Questions about the row below.
1) Read off the third largest entry.
2) Read off the first entry from the left.
3) Read off the last entry.
4) Read off the second smallest entry.
[113 132 130 127 126 129 125 130 130 136 130 129 119 156]
1) 132
2) 113
3) 156
4) 119

Read these off the table that follows. Counting starts at 1.
1) The entry in the top-left corner?
2) The entry in the top-right corner?
3) The entry just right of the largest entry?
4) The entry just left of the largest entry?
5) The bottom entry of the column that holds the largest entry?
6) The entry in row 2 and column 3?
7) The entry in row 1 and column 2?
8) The entry in row 3 and column 1?
[[137 136 137 108 153 129 133 138 156 133 127 112]
 [115 148 116 137 123 121 117 132 120 130 118 132]
 [115 139 120 133 122 119 117 133 116 125 120 134]
 [128 125 122 124 129 131 130 130 130 121 128 128]
 [128 127 127 127 128 129 129 128 127 126 127 128]
 [120 124 139 122 133 124 120 127 118 146 135 123]
 [127 127 127 128 129 128 130 129 128 127 129 128]
 [119 131 122 126 128 117 121 140 130 122 116 134]
 [128 128 130 129 128 127 127 128 129 129 129 129]
 [129 127 129 129 128 128 128 128 129 126 128 129]]
1) 137
2) 112
3) 133
4) 138
5) 129
6) 116
7) 136
8) 115

Questions about the matrix below. Counting starts at 1.
1) The entry in row 1 and column 1?
2) The entry at row 1, column 3?
3) The entry at row 2, column 1?
4) The entry in the bottom-left corner?
5) The entry just right of the smallest entry?
6) The bottom-right entry?
7) The minimum?
8) The entry just left of the smallest entry?
[[128 129 129 129 129 128 129 130 125 130 128 127]
 [134 118 136 118 135 124 127 123 125 130 139 113]
 [128 130 129 129 128 129 128 128 126 130 129 131]
 [115 124 128 121 128 102 112 131 115 125 121 127]
 [128 126 130 127 128 127 126 127 122 131 132 124]
 [117 137 144 133 120 125 130 133 129 132 124 147]
 [131 126 121 128 129 125 127 128 127 126 126 123]
 [128 128 130 129 129 128 130 129 127 129 128 128]
 [129 127 123 126 127 128 127 128 129 125 127 125]
 [112 138 116 140 114 125 119 138 116 130 112 142]
 [128 127 128 128 128 129 128 129 128 128 128 127]
 [118 124 120 128 119 114 118 129 114 123 120 129]
 [128 130 129 129 128 128 129 130 125 128 129 127]
 [126 130 134 129 128 128 129 127 128 130 129 132]]
1) 128
2) 129
3) 134
4) 126
5) 112
6) 132
7) 102
8) 128

Read these off the row that follows.
1) Which number is the entry just right of the largest entry?
2) Which number is the entry just left of 118?
[122 118 120 106 116 130 132 123 123 123 116 117 124]
1) 123
2) 122

x =
[[132 131 134 139 144 138 137 116 118 131 117 134 106]
 [129 136 123 116 121 127 127 145 128 116 123 128 144]
 [130 128 128 124 123 129 112 129 141 112 121 127 139]
 [135 127 126 116 120 127 136 136 121 137 128 138 145]
 [145 127 134 114 135 140 139 120 115 141 115 139 138]
 [124 122 130 130 138 133 118 101 136 130 131 125 129]
 [114 140 116 127 136 128 137 128 122 124 135 139 133]
 [115 135 122 134 125 121 122 140 135 112 133 119 123]
 [127 124 131 134 127 126 121 125 135 125 129 119 120]
 [127 133 130 138 127 125 134 144 123 125 126 118 108]
 [127 123 127 120 122 123 125 129 132 132 137 118 138]
 [122 129 126 128 134 131 120 115 134 122 129 129 131]
 [127 132 124 114 120 126 120 139 135 117 128 120 147]
 [127 123 127 117 115 120 119 136 138 126 137 110 144]]
Rows and columns are numbered from 1.
The entry at row 1, column 3 -> 134
The entry in the bottom-left corner -> 127
Give the entry in row 1 and column 1.
Answer: 132
The entry in the bottom-right corner -> 144
The top entry of the column that holds the smallest entry is 116
The entry at row 2, column 3 -> 123
The entry at row 1, column 2: 131
The entry just right of the smallest entry: 136
The entry directly below the smallest entry -> 128
The entry directly above the smallest entry -> 120
Give the entry in row 3 and column 1.
Answer: 130
Give the entry just left of the largest entry.
Answer: 120
Give the entry directly above the largest entry.
Answer: 131
The entry in the top-right corner is 106
Give the entry in row 2 and column 1.
Answer: 129
Give the entry in row 3 and column 2.
Answer: 128
Give the entry just left of the smallest entry.
Answer: 118

Read these off the array that follows. Counting starts at 1.
1) The entry just left of the largest entry?
2) The entry at row 1, column 3?
3) The entry in row 1 and column 2?
4) The entry in row 1 and column 1?
5) The top-right entry?
6) The bottom entry of the column that holds the largest entry?
7) The entry at row 2, column 1?
8) The entry directly below the largest entry?
[[129 127 128 138 131 134 120 129]
 [119 125 123 136 130 123 113 130]
 [147 135 105 115 140 136 138 130]
 [134 130 131 131 130 131 131 125]
 [119 129 148 135 123 128 131 124]
 [132 135 127 124 123 121 114 151]
 [136 130 143 133 139 132 136 130]
 [125 126 133 116 128 124 127 130]
 [141 133 122 119 133 135 124 118]
 [128 130 140 131 125 124 128 123]]
1) 114
2) 128
3) 127
4) 129
5) 129
6) 123
7) 119
8) 130

Read these off the grid that follows. Counting starts at 1.
1) Give the smallest entry.
2) Give the entry at row 1, column 2.
3) Give the top-left entry.
4) Give the entry just left of the centre entry.
5) Give the entry at row 3, column 1.
6) Give the entry directly below the largest entry.
7) Give the maximum.
8) Give the bottom-left entry.
[[145 133 136 133 126 113 121 146 110]
 [134 140 108 122 123 124 141 126 116]
 [117 139 113 134 142 145 116 131 137]
 [119 124 141 114 144 112 111 137 111]
 [118 129 110 123 128 112 133 118 107]]
1) 107
2) 133
3) 145
4) 134
5) 117
6) 126
7) 146
8) 118
